In the rows, zero is written as 128.
Where one turn sends some rows of the set: a few examples, then the rows asked
ziri: [140 116 154 122 187 125 138 109 110 150 140 115 145]
rigu: [144 112 109 134 106 118 163 108 123 132 127 119 123]
Mup: [155 109 140 125 147 102 118 107 133 116 136 154 111]
Pena: [133 115 105 136 104 124 161 107 120 133 125 124 125]
dak: [129 127 152 107 133 127 104 106 108 148 117 140 105]
ziv: [100 110 125 122 130 133 144 109 128 124 131  90 108]
fol: [ 98 113 125 112 123 139 145 109 117 121 124 102 110]
veni: [109 127 142 128 139 134  99 105 119 160 127 134 107]
femis: [140 111 107 142 110 117 161 108 129 135 132 113 121]
neku: [126 113 128  96 175 108 164 108 112 137 130 144 152]
Keve: [131 117 131 120 136 121 114 104 120 120 128 176 120]
rufo: [133 118 127 115  93 121 151 110 129 137 144 136 122]
lotik: [105 118 146 122 194 120 137 106 119 145 135 110 133]
Gopav: [117 119 121 129  95 127 147 108 136 145 150 134 125]
lud: [126 120 149 135 149 120 100 107 132 158 137 114 101]
fomob: [127 114 125 136 103 117 148 110 146 144 157 120 120]
Lifin: [122 119 146 129 185 136 135 106 110 157 141 120 149]
Kat: [117 108 132 114 130 124 147 111 126 116 130  87 104]
biv: [149 123 136 116 141  99 163 113 124 140 129 170 114]
zotan: [117 123 152  95 181 121 140 107  99 133 119 129 134]
bafud: [147 120 158 114 143 111 106 108 122 146 127 121  98]
kanan: [122 124 147 115 178 141 137 106  97 152 131 133 152]
ker: [134 108 131 108 184  99 165 109 125 139 140 128 147]
bom: [141 121 154 108 179 130 140 108  98 145 130 128 148]
zegu: [129 113 103 145 109 124 159 106 127 138 130 118 125]
kavi: [126 117 155 106 190 110 140 108 114 135 129 111 129]
Zino: [112 109 122 122 185 109 160 107 130 149 145 128 151]
Mefem: [143 114 131 122  99 111 151 111 139 135 152 122 118]
ris: [111 114 122 146 144 127 109 102 135 134 141 164 121]
Nup: [148 116 135 139 156  91 160 114 144 149 145 147 109]
buvi: [134 107 131 150 155 108 111 106 148 129 150 143 112]
teme: [115 128 122 130 139 118 157 109 123 154 130 178 123]
dodif: [114 112 131 103 123 130 148 111 115 113 122 100 107]
petuv: [ 95 124 142 110 183 130 135 105 106 144 125 128 138]
Subu: [115 122 121 153 153 109 154 110 145 162 147 156 117]
fik: [105 115 119 111 176 118 160 105 117 148 134 145 156]

femis -> rigu
Subu -> Nup
And these:
lotik -> kavi
bafud -> dak
dodif -> fol
ris -> buvi
Mefem -> rufo
kanan -> Lifin
ker -> neku

Where one turn sends some rows of the set: a few examples, then the rows asked
gegep: [149 126 117  96 107 123 100 115 123 120 138 125]
Kisep: [109 144 132 105 141 154 125 111 158 140 101 142]
Rab: [110 110 139 130 122 122 158 132 117 164 126 136]
buga: [112 125 152 115 124 130 149 153 113 142 152 139]
sozu: [106 137 136 104 132 137 115 123 171 131 107 149]
sif: [110 155 109  96 109 112 119 127 127 128 149 125]
ziza: [126 123 110 127 129 130 125 101 149 110 161 127]
bekos: [119 116 142 144 110 113 155 143 123 153 117 128]
Fel: [ 95 127 139 113 142 130 125 100 148 111 112 143]
Tafe: [143 126 129 127 136 131 139 130  90 130 146 141]
gopo: [131 136 131 121 119 161 124 109 165 130  97 133]
Non: [121 129 126 120 104 149 127 114 177 127 113 140]
Tibad: [134 149 130 156 104 118 134 111 134 127 108 115]
Lag: [145 109 155 126 109 136 138 150 118 132 142 133]
kelof: [118 138 131 136 119 148 137  98 151 110 101 123]
zigit: [ 95 146 134 121 141 143 137  99 143 119 104 132]
girod: [122 139 128 103 145 139 121 105 128 173 118 146]
namot: [146 133 117 133 112 142 149 136 106 141 154 138]
likup: [111 119 130 128 113 142 136  91 155 107 118 132]
fenun: [129 136 107  84 109 131 112 115 127 141 152 132]
nivu: [130 146 119 109 107 105 107 126 122 107 135 119]
Lopu: [160 133 134 127 118 137 108 117 143 154  99 133]
kiduf: [120 127 122 113 154 119 108 111 144 112 150 137]
sug: [129 149 136 146 109 114 126 113 127 116 107 106]
fimi: [142 141 134 123 141 122 128 155 102 137 136 147]
varo: [124 122 155 132 115 124 148 151 112 124 145 129]
padef: [128  99 145 122 128 126 143 134 118 167 117 141]
Gigur: [138 105 148 136 117 118 140 145 125 155 108 134]
kepo: [134 113 151 109 119 143 139 152 119 151 148 142]
ves: [161 126 135 120 112 142 106 109 136 145 104 122]
rore: [ 95 155 123 132 132 120 147  99 119 146 125 127]
Kota: [ 89 163 125 120 129 120 140 110 123 146 126 121]
numam: [145 148 122 128 117 132 139 161 118 148 144 144]
laror: [134 136 108 125 116 133 118 125 171 123 155 130]
fov: [128 140 119 111 141 121 102 136 165 124 144 140]
vuzur: [121 139 125  94 132 149 120 107 133 175 124 137]

nivu -> gegep
namot -> numam
bekos -> Gigur
And these:
ves -> vuzur
kiduf -> ziza
zigit -> kelof
varo -> Lag
girod -> rore
sozu -> Fel

Where one turn sends some rows of the set: a few examples, then the rows asked
pozug: [140 152 141 144 104 145 106 141 131  89 151 131 131 124 137 115 120 111
 134 148 110 172 101 111 100 100]
Robur: [134 131 135 140  70 138 128 138 133 103 108 110 145 151 140 144 124 111
  99 133 125 132 105 127 148 146]
Kab: [144 130 150 102 114 154 132 149 106 119 154 111 108 137 124 134 112  99
 155 128 114 167 106 105 128 105]
bet: [128 142 100 157 156 138 151 114 104 102 121 122 124 138 140 151 132 123
 136 125 132 124 117 128 136 114]
Nis: [136 132 133  89 136 103 127 140  89 123 123 101 117 152 127 143 108 127
 114 142 114 168 105 112 122 119]
beb: [133 129 124 138 134 101 118 128 106 108 123 130 139 132 144 109 125 138
 117 132 118 195 107 117  97 127]
Tiba: [141 131 169 117  96 114 149 131 142 116 127 164 123 140 114 144 106 124
 125 139 124 150 144 133 143 128]
rizep: [147 148 153 138 173 139 131 122 134 103 135 131 119 137 126 148 127 127
 112 135 116 143 112 125 175 124]
nanu: [ 93 139 132 114 100 128 149 109 111 128 125 140 138 135 121 130 116 108
 105 111 122 124 134 123 108 122]
Tev: [144 149 111 173 117 131 118 142 103 117 135 106 129 162 138 122 124 126
 147 148 134 119 103 143 132 143]
fesit: [148 153 161 152 149 148 109 134 115 134 166 108 133 154 131 100 128 122
 119 129 124 134 102 128 153 147]
seko: [136 118 151 139 164 139 125 101  86 112 158 121 113 135 125 141 117  96
 123 133 112 138 130  92 115 122]
zir: [169 162 141 127 105 124 132 130 139 122 136 149 124 149 131 148 118 143
  96 146 144 141 149 107 146 127]
bopuf: [122 143 122 142 110 145 157 119 120 121 138 126 129 123 122 139 124 107
  99 102 154 149 143 112 121 151]
Godop: [139 119 123 145 130 105  92 118 110  90 123 110 119 144 125 165 111 118
 148 150 105 143 121 113 134 145]
Rodel: [133 131 148 133  63 103 126 132 124 122 113 147 146 150 127 129 120 126
 136 129 115 145 117 143 140 141]
zit: [171 131 179 158 130 127  97 136  98  92 146 128 127 150 120 147 131 120
 136 165 111 153 120 118 136 124]
fasi: [128 153 173 117  97 130 138 114 112 140 150 141 159 138 126 103 126 122
 108 116 119 126 129 117 115 111]
Tobo: [157 128 148 124 101 149 137 117 113 145 135 130 154 157 163 109 143 130
 108 104 127 132 125 103 142 124]
duze: [132 134 143 151 138 133  90 115  76 110 147 101 157 138 131 125 147 121
 143 117 114 141 121 110 106 130]

Godop -> seko
Tobo -> Robur
Rodel -> nanu
And these:
rizep -> fesit
Kab -> pozug

Where one turn sends some rows of the set: a few examples, then the rows asked
mal: [129  97 118 135 122 166 111  82 140 113 136 117 156 157 116 151 138 101]
Fikor: [114 114 119 131 127 161 113  98 114 125 127 107 146 153  97 154 134 103]
Vom: [155 135  86 115 165 173 110 113 126 151  94 117 121 160 120 104 114 100]
retu: [118 121  97 141 139 154 123 122 145 142 116 124 111 184 106 139 113 129]
Foti: [149 119  92 151 126 176 133 102 148 101 128 111 126 139 124 135 114  78]
sada: [ 95 126 118 133 151 154 109 137 143 141 113 105 125 148 110 137 108 131]
tus: [143  80 118 100 135 183 121 103 160  97 119 112 157 151 140 122 149 129]
Rila: [132 104  66  98 153 185 144 120 151 103 121 117 135 176  98 124 110 120]
tezaz: [136 116  88 121 133 145 101 120 178 123  97 124 128 155 138  94 109 141]
Rar: [130 111  62  89 142 181 123 121 157  93 119 117 151 158 105 114  96 120]
fiz: [110  93 115 141 148 147  84 112 141 118 108 123 131 138 147 112 149 121]
Furiz: [140 139  98  99 168 184 108 121 120 130 111  87 133 154 142  99 128 115]
Kir: [102  98 130 127 169 151  87 116 142 117  98 129 151 137 122 122 136 122]
mitad: [155 102 106 110 127 189 113 118 120  96 111 109 145 123 132 112 145  90]
tenu: [143 145  81 105 167 187 107 105 116 133 108 113 131 169 128 119 109 104]
Livag: [120  67 103 105 135 175 127  96 168 100 114 118 152 145 115 137 132 130]
napo: [136 102  86 126 132 159 109 105 179 104 119 106 128 162 155  94 129 132]
Kebu: [134 115 125 109 149 165 107  90 133 108  89 122 170 155  88 125 126 100]
dirug: [150 126  86 143 152 166 130 119 139 119 136 113 122 117 140 130 113  89]
doka: [136  98  71 120 149 147 104 127 173 131 110 122 125 140 134  86 115 124]
sasis: [134 108 123 110 140 181  92 134 114 106 119 110 150 131 142 113 150 105]
rige: [115 128 109 142 142 150 137 129 152 125 124 117 117 162 115 149 110 138]
mot: [147 113  77 136 140 163 141 139 139 113 145 108 120 128 121 119 122  95]
gupim: [119 108  84 103 151 187 121 108 162 105  94 120 150 155  86 129  89 107]
Vafak: [130 115 118  95 167 166 106  94 128 115  77 112 155 160 104 107 137 122]

tus -> Kir
Rar -> tezaz
fiz -> Fikor
And these:
retu -> mot
Furiz -> gupim

Where one turn sends some rows of the set: a few examples, then the rows asked
zib: [134  74 135 134 139 113 157 107 123 106 132 129 112 123 126 141 116 130
 139 148 126 101 128 113 134 150 120 116 121 161 152 139 150 123 128]
bagef: [141 108 127 138 156 144 152  80 110  89 123 138 165 115 130  90 113 122
 123 168 198 124 120  97 110 142 132 111 162 133 153 118 121 111 110]
fenud: [156  71 159 139 142 157 140  96  90 111 141 152 129 142  97 127 126 112
 147 150 163 111  97  98 107 154 121 130 178 121 119 132 129 130 124]
fep: [144  96  90 156 164 164 156 105  97 105 145 158 148 115  80 121 148 136
 126 167 154 127 106  68 127 142 121 129 142 132 156 126 133 126 105]
fus: [145  78 137 140 143 106 155 108 115 109 143 128 130 117 117 140 108 121
 138 154 135  97 135 118 129 161 127 120 114 152 150 146 150 119 119]
fodi: [158 138 125 180  90 156 128 129 121  71 133 167 134  99 107 110 135 109
 135 174 132 108 111  97 126 135 123 128 175 161 171 105 131 131 133]
Sitek: [165 104 169 134 142 133 154 118 119  82 112 140 108 125  88 116 139 119
 137 163 153  99 116  70 129 142 106 150 188 154 144 135 113 123 106]
let: [158  96 144 143 132 170 144 156 126 119 139 145 133 124 101 112 141  95
 139 182 145 106 133 105 136 144 143  93 162 153 121 117 116 143 137]
Dudit: [136 116 148 144 140 129 159 135 138 115 144 143 104 117  83 136 165 105
 140 172 167 108 104  94 162 126 131 102 154 153 125 110 127 146 129]
pazo: [162 120 120 175 113 127 142 126 107  87 135 151 131 105 109 130 122 101
 129 162 141 129 111  79 109 157 139 111 158 181 177 105 137 131 146]
toru: [175 109 134 148 149 119 123 105  86  82 140 147 116 154 112 127 130 111
 125 157 174 108 127  77 108 149 122 104 170 163 112 138 131 130  88]
kef: [148 127 127 186  93 139 128 103 109  91 154 191 149 111 103 131 140 110
 146 160 154 122 101  99 118 122 147 127 159 155 152 115 140 139 139]
guv: [152 126  80 177 143 143 125 102 122  91 132 180 171 114  97 131 156 126
 130 154 169 101 117  92 127 140 139 134 160 139 111 101 146 116  97]
Lamek: [164 109 127 161 147 142 131 156 122 110 133 125 110 120 108 128 148 106
 131 165 174 108 106 112 150 144 149  98 167 152 110  95 137 147 143]
gis: [144 136 112 184 105 140 143 100 117 100 151 143 126 107 110 123 137  99
 112 160 164 116  98 100 111 131 123  92 154 174 168  94 135 143 121]
koluk: [132 102 136 152 149 136 157  84 127  69 133 180 137 113 123  96 130 108
 146 170 191  97 125  91 140 137 118 139 177 116 156 116 142  98 130]
sinor: [138  90 151 162 121 130 147 121 125 110 119 142 122 111 113 120 131 144
 146 144 142  98 102 122 157 151 114 159 112 128 146 140 127 105 112]
gigal: [167 106 137 164 130 127 116 106 117  89 125 163 107 129 109 114 138 116
 138 147 179  71 101 106 121 126 120 142 201 141  96 109 126 129 111]
Balov: [150 118 130 141 118 130 125 131 142  74 114 118 127 112 145 126 127 141
 126 151 136  75 131 135 146 142 111 128 147 154 135 118 153 121 108]
Bib: [156 124 132 147 119 125 126 137 135  78 116 113 134 101 129 116 123 141
 124 158 142  76 129 136 146 148 109 136 138 148 142 126 138 117  90]
vab: [165 116 136 142 133 147 124 136 115 103 145 162 109 129  93 121 161 120
 152 193 161 132 106  94 158 125 137  91 145 144 115 129 139 144 110]
Vuzib: [131 122 116 143 142 116 148  94 118  77 118 161 140 115 129  88 114 119
 126 165 179 100 122  72 122 155 118 108 158 144 144 108  97  87 109]
kozi: [130 102 100 148 141 171 158 121 130  86 123 160 164  99  78 123 146 118
 137 167 135 100 129  91 129 149 115 145 181 136 156 110 128 118 108]
keril: [155  90 134 140 122 126 123 131 116  96 155 164 147 128 146 127 125 145
 137 147 146  80 140 108 124 121 133 133 125 151 128 153 145 133 125]
zife: [119 117 118 167 157 133 148  73  98  72 133 150 150 124 123 105 117 117
 128 157 191 103 115 116 139 141 138 129 174 115 135 113 122 111 129]
Dalet: [150 128 141 156 116 143 128 143 132 105 116 161 136 130  95 126 154 106
 151 175 146 120 122 107 155 148 151  99 153 157  95 114 111 126 113]
nuf: [149  91 115 167 122 132 125  96 131 112 135 144 103 130 147 115 136 140
 129 147 165  90 114 133 135 117 114 110 116 155 126 128 155 128  97]
mav: [136 102 154 157 116 142 145 117 131 106 112 140 131 123 126 122 140 155
 138 138 138 103 106 117 157 137 118 154 111 138 138 140 125 112 115]
Rimu: [150 134 135 184 107 156 144  91 107 102 143 150 135 108  95 126 141 117
 129 165 148 138  74  95 132 140 128 120 142 141 169 106 141 133 137]
nove: [131 100 111 146 140 123 134 114 102  54 117 175 125 118 132  96 122 125
 150 164 196 120 121  86 130 145 119 126 178 137 158 120 124 100 107]
Dulub: [134 117  83 172 150 141 160 105 146 102 112 147 137 101  87 123 158 115
 118 151 171  99 114  88 129 140 114 129 165 162 144  88 129 117  88]
Vevi: [161  86 128 148 121 110 122 134 117 104 156 171 141 115 136 119 123 139
 142 151 162  77 137 110 120 122 131 136 120 150 131 153 141 128 107]
pusoz: [163  86  63 166 167 138 133 121 102  90 135 165 135 110 100 124 131 121
 132 165 153 106 124  78 115 154 135 122 170 151 140 105 152 121 122]
luvom: [150 126 160 152 128 153 143  87 126  98 117 128 131 142 101 123 142  99
 118 149 165  94 108 104 124 165  99 113 174 139 109 108 121 113  84]
laf: [148  91 114 171 121 130 125 101 131 109 141 140 111 118 137 114 131 125
 130 152 173  81 118 151 134 128 110 115 124 143 130 126 160 126  86]

guv -> Dulub
nuf -> Balov
fus -> Vevi
And these:
Dudit -> let
zife -> Vuzib
fodi -> Rimu
Sitek -> fenud

